In the data rows, 128 means zero.
Here are some points, one per row:
[137 104 138 166 136 135 134 131  98 123  63 139 144  93 116 164 154 139  98 139 102 103 124 132 128 117 137  89  98 119 213 111 103 122 143 131 100  96 139 167 150 119 151 112 183 145 125 147]
[160 111 151  96 129 119 107 139 137 145 188 145 139 130 122 111  97  88  89 129 149 139 119  82 132 142 145 138 140 142 159 123 138 152 137 102 106 126 151 103 144 127 111  72 140 148 114 125]
[176 114 124 112 106 145 133 117 166 136 130 132 130  69  93 154 141 152 133 138 144 141 155 147 124 113 109 136 148 193  98 105 113  80 165 125  77 114 114 121  91 105 134 131 111 104 120 108]
[148 133 154 103 129 139 118 142  89 135  93 136 121 146 142  92  84 125 147 128 108 144 126 119 109 125 105 148 117 141 156 110  98 112 123 168  99 141 154 118 145 139 110 221 115 141  94  99]
[141  97 137 132 121  82 151 144 137 142 144 175  83 117 155 113 132 121 134 108 136 162 159 113 158 122 104 142  78 140  97 105 103 129 192 114 160 155 108 148 114 144 142 133 150  99 109 116]
[151 125 113 106 137 103 228 134 139 140  91 126 173 122  99 119 116 105 140 113 109 158 121  63 109 149 121 139 157 120 137 170 140 141 115 112 121 113 138 115 112 149  89 143 117 113 136 148]
[105 137  81 111 129 118 113 116 116 178 117 148  96  57 131 129  65 154 132 123 128  87 113 119 137 161 121 137 119 151 115 119 144 117 128 104 158 100  94 171 131 135 136 130 126 128 113 112]
[112 155 167 175 144 145 157 108 143 175 132 110 130 136 162 132 131 107 103  91 122 141 148 122  85 128  99 119 140 141 110  98 117 157 105 112  99  94 136 139 133 138 114 126 126 118 108 128]
[111 139 148 114  90 140 132  98 106 137 145 119 229 149 113 134 114 158 117  86 152 118 140 105 120  83 108 126 111 119 140 120 137 104 159 137 185 152 131 217 104 132 134 119 111 145 152 121]
[108 110 107  96 117  96 133 106 153 118 123 114  98 119 153 110 145 123  91 133 151 123 109 170 153 106 124 103 137 158 141 104 102 134 128 150 130 127 144 108 105 177  52 134  88 171 153 155]
[146 187 113 124 146 131 106 108 146 125 125 157 111 158 125  96 169 117 125  97 111 114 175 120 180 131 172 130 129 144 150 157 127 106 119 148 146 110 128 119 118 107 154 145 111 128 136 159]
[122 146 122 126 115 124 102 173 187 105 154 112 122 108 114 111 144 156 164 106 128 121  89 137  99  98 131 130 101 149 143 187 116 155 118 123 123 101 106 125 146 161 160 135 110 155 130 157]
[125 125 159 115 110 144 113 134 132 133 105 161 135 146 138 223 111 123 140 128 142 109 132 172 100 130 171 110  93  99 131 132 116 138 133 115 138 143 120  84 114 107 107 100 119  98  65 137]
[166 116 136 104 134 118 142 120  99 130 148 101 117 108 198 134 149 133 134 103 127 102 119 102 101 124 125 121 140 136 108 157 142 134 137 165 112 139 133 139 185 112 113  94 111  81 138 116]
[160 128 128 133 115  67 104 133 128  84 115 121 122 122 151 165 101 166  92 158 118 137 145 132 130 123 129 120 139 106 208 124 144 165 100 139 108 139  89 150  73 111 144 122 141  95 142 127]
[134  82 137 148 157 155 132  92 129 112 105 135 103 187 120 111 116 137 115 175 109 125 106 111 129 124 118 167 114 150 105 127 126 132 102  92 132 133 104 148 138  86 140 129  77 143 126 114]
[115 122 123 147 101 155 177 172 163  81 144 122 125 139 136 121 139 144 120 120 147 140 135 160 121 231 157 118 170 122 131 127 100 125 137 122 172 102 162 195 123 104 127 164 120 132 117 110]
[140 174 132 188 130 117 130 184  93 125 150 154 134 133 116 128 119 133 143 219 134 123 158 145 129 129 128 121  96 126  88 139 121 156 112 165 120 106 184 140 138 142 126 104 105 139 169 176]
[140 148 131 130 152 128 114 113 123 143 134 180 111 157 112 157 126 107 126 109 166 144  96  99 135 107 101 114 179 112 142 131 116 149 123 112 106 124 118 140 153 150 108 158 108 129 134 116]
[ 95 169  89 144 130 153 103 107 102 112 123 107 157  94 145 101 134 107  94 149 133 181  99 132 119 155 150 113 116 162 122 190  76 139 179 115 133 160 111 106 103  94 119 141 149 128 122 114]
[112  87 110 161 186 134 108 107 139 144 148 150 136 110 147 125 140 150 189 149 146 141 133 109 130 126 120 156 137 114 161 112 122  90  84 120 138 162 141 116 145 115 100 127 118 120 127 109]
[107 150 140 118 126 135 120 136 196  97 117 105 117 103 121 128 131  96 146 137 102  88 112  95 130 124 105 106 110  97 112 110 128 148 136 156 119 149 154 109  93 120 164 138 124 160 146 130]
[125 137 179 121 148 139 125 125 132  89 121 111 120 118 141 115 132 146 132 119 150 151 122 126 126 130 148 195  95  81 114 108 141 121 119 133 128  81 101 120 141 129  70 103 146 138 148 109]
[ 81 122 118 142  85 130 125 118 147  97 138 132 119 119 109 137 105 114 140  93 115 127  95 123 152 122 126 134 127 160 119  96 116 135 119 186 125  95 135 103 147  89 149 109 111 101 137 166]
[144 103 110  99 131 175 147 134 108  95 140 119 129 127 148 135 102  81 152 120 137 127 166 145 146 100 104 115 105 126 132 125 173 150 126  75 121 110 120 121 145 111 109 136 137 134 139 129]
[ 77 146 130  77 111 135 139 109 119 132 143 149  96 175 121 113 150 180 161 150  99 148 144 119 124 135 131  70 117 141 127 151 166 127 124 154 101 120 133 121 115 130 125 107 163 150 117 110]
[ 82 102 115 106 151 137  92 147  83 133 100 141 121 127 125  96 145 125 123 105 142 104 145 144 100 109 129 182 183 116 121 126 148 168 171 102 100 144 158 131  98 111 142 108 122 110 123 153]
[160 122  85 157 172 115 117 124 127 128 149  99 124 162 135 139 100 129 150  88 108 134 133 149  94 158 126 146 119 105 123 104 160 107 171 129 126 123 137 114 132 127 142 108 141 159 152 115]
[140 120 106 127 136 162 120 113 114  96 116 131 142 131 161 156 128 118 110 130 111 175 133 102 109 114 125 140 149  93 113 126 127 107  97 115 150 107 155  94 139 209 175 109 103 124 106 111]
[127  96 128 114 125 159 149 115 151 153 139 140 118 136 138 135 113 125  78 130 173 126 131 126 124 133 102 163 136 112 116 178 142 131 102 153 123 136 127 107 140 124 130 154 221 127 159 144]
[102 116 147 125 118  77 133 101 143 134 105 110 136 121 115 134 107 110 149 115 114 128 167 169 188 124 170 135 119 147 121 199 119 141 121 135  94 137 147 131 143 145 158 109 101 161 146 101]
[105 150 124 121 128 131 116 206 130 121 136 152 137 132 126 129 140 167 113 101  81 109 104 129 161 127 110 113 125 123  90 115 102  64 103 101  85 165 103 123 132 123 123 116 121 134 167 123]
[114 150 132 121 151 136 148 141  88 127 107 118  98 123  70 133 153 129  97 118 141 133 130 144 104 134 129 112 147 154 141 107 124 151 134 140 193 157 115  94 133 118 156 112 123 120 170  70]
[172 127 161 174  66 155 139 126 115 158 106 140 125 138 167  92 116 130 170 162 143 116 112 124 121 141 128 125 157 112 114 123 140 113 144 124 145 135  85  90 134 128 149  96 124 148 156 135]
[134 111 168 146 171 124 142 103 106 102 147 152 186 126 128  98 117 119 112 145  92 103  98 148 141 131 134  97 152 122 108 140 162 109 129 129 129 115 132  99 131 179 129 192 133  87 112 110]
[125  93 120 148 140 142 107 203 130 132 134  80 132 114 105 132 151  92 119 122 142 126 118 143 144 126 113 123 140 141 111 121 143 122  93 197 165 166  80 165 105 173 109 110 112 166  59 162]
[141 119 142 139 110 105 120  94 108 154 134 133 113 103 106 195 158 190 114 126 107 134 127 135 116 140 170 136 105 108 136 112 170 159 128  91 126 177 122 125 128 120 132 180 128 156 112 198]
[111 138 156 117 126 133 117 119 118 139 147  68 112 143 116 120 134  91 145 201 153 136 148 121 100 153 127 139 110 118 148  99 134  90 135  96 114 137  90 151 162 139 150 131 114  63 158 139]
[140 132  81 101 113 121  95  92 128 147 131 136 146 150 122 121 165 114 161 122 123  86 127 126 155 149 159 134 106 150 108  86 115 167  86 138 112 109 140 131  98 154 142 124 170 103 131 101]
[136 163  95 116 130 121 186 126 156 160 129  95 174 164 105  92 117 167 115 124 160 128 112 160 163 106  79 115 109  86 155 110 142 112 139 119 143 145 154 122 125 109 137  98 115  96  63 135]
[138 121 133 126 132 138  63 132 140 150 106  82 100 125 108 111 114 119 130 118 111 157 111 129 126 104 160  79 170 128  98 152 113 132 136 103 186 134 168 137 117 101  96 146 181 112 143 132]
[111 149 103 150  91  56 137 136 112 107 153 138 114 139 118 133 169  89 135 153 110  89 137 129 122  91 126 139 139 114 113 144 113  88 123 131 126 101 114 119 151  83 118 154 150 167 102 107]
There is one direction along which these points spread out most. Take the direction at right angles to it along which they spread out most. Go by this last direction. For each point below, how far along it does it lie, from 0 to 99? 50 is the average, and the first point above lies past it. One standard deviation of the points above along it is 16.
[144 103 110  99 131 175 147 134 108  95 140 119 129 127 148 135 102  81 152 120 137 127 166 145 146 100 104 115 105 126 132 125 173 150 126  75 121 110 120 121 145 111 109 136 137 134 139 129] 50
[ 95 169  89 144 130 153 103 107 102 112 123 107 157  94 145 101 134 107  94 149 133 181  99 132 119 155 150 113 116 162 122 190  76 139 179 115 133 160 111 106 103  94 119 141 149 128 122 114] 41
[160 122  85 157 172 115 117 124 127 128 149  99 124 162 135 139 100 129 150  88 108 134 133 149  94 158 126 146 119 105 123 104 160 107 171 129 126 123 137 114 132 127 142 108 141 159 152 115] 52
[111 149 103 150  91  56 137 136 112 107 153 138 114 139 118 133 169  89 135 153 110  89 137 129 122  91 126 139 139 114 113 144 113  88 123 131 126 101 114 119 151  83 118 154 150 167 102 107] 42
[105 150 124 121 128 131 116 206 130 121 136 152 137 132 126 129 140 167 113 101  81 109 104 129 161 127 110 113 125 123  90 115 102  64 103 101  85 165 103 123 132 123 123 116 121 134 167 123] 41
[141  97 137 132 121  82 151 144 137 142 144 175  83 117 155 113 132 121 134 108 136 162 159 113 158 122 104 142  78 140  97 105 103 129 192 114 160 155 108 148 114 144 142 133 150  99 109 116] 54
[137 104 138 166 136 135 134 131  98 123  63 139 144  93 116 164 154 139  98 139 102 103 124 132 128 117 137  89  98 119 213 111 103 122 143 131 100  96 139 167 150 119 151 112 183 145 125 147] 93
[122 146 122 126 115 124 102 173 187 105 154 112 122 108 114 111 144 156 164 106 128 121  89 137  99  98 131 130 101 149 143 187 116 155 118 123 123 101 106 125 146 161 160 135 110 155 130 157] 36
[125 125 159 115 110 144 113 134 132 133 105 161 135 146 138 223 111 123 140 128 142 109 132 172 100 130 171 110  93  99 131 132 116 138 133 115 138 143 120  84 114 107 107 100 119  98  65 137] 87
[111 138 156 117 126 133 117 119 118 139 147  68 112 143 116 120 134  91 145 201 153 136 148 121 100 153 127 139 110 118 148  99 134  90 135  96 114 137  90 151 162 139 150 131 114  63 158 139] 59
[160 128 128 133 115  67 104 133 128  84 115 121 122 122 151 165 101 166  92 158 118 137 145 132 130 123 129 120 139 106 208 124 144 165 100 139 108 139  89 150  73 111 144 122 141  95 142 127] 93
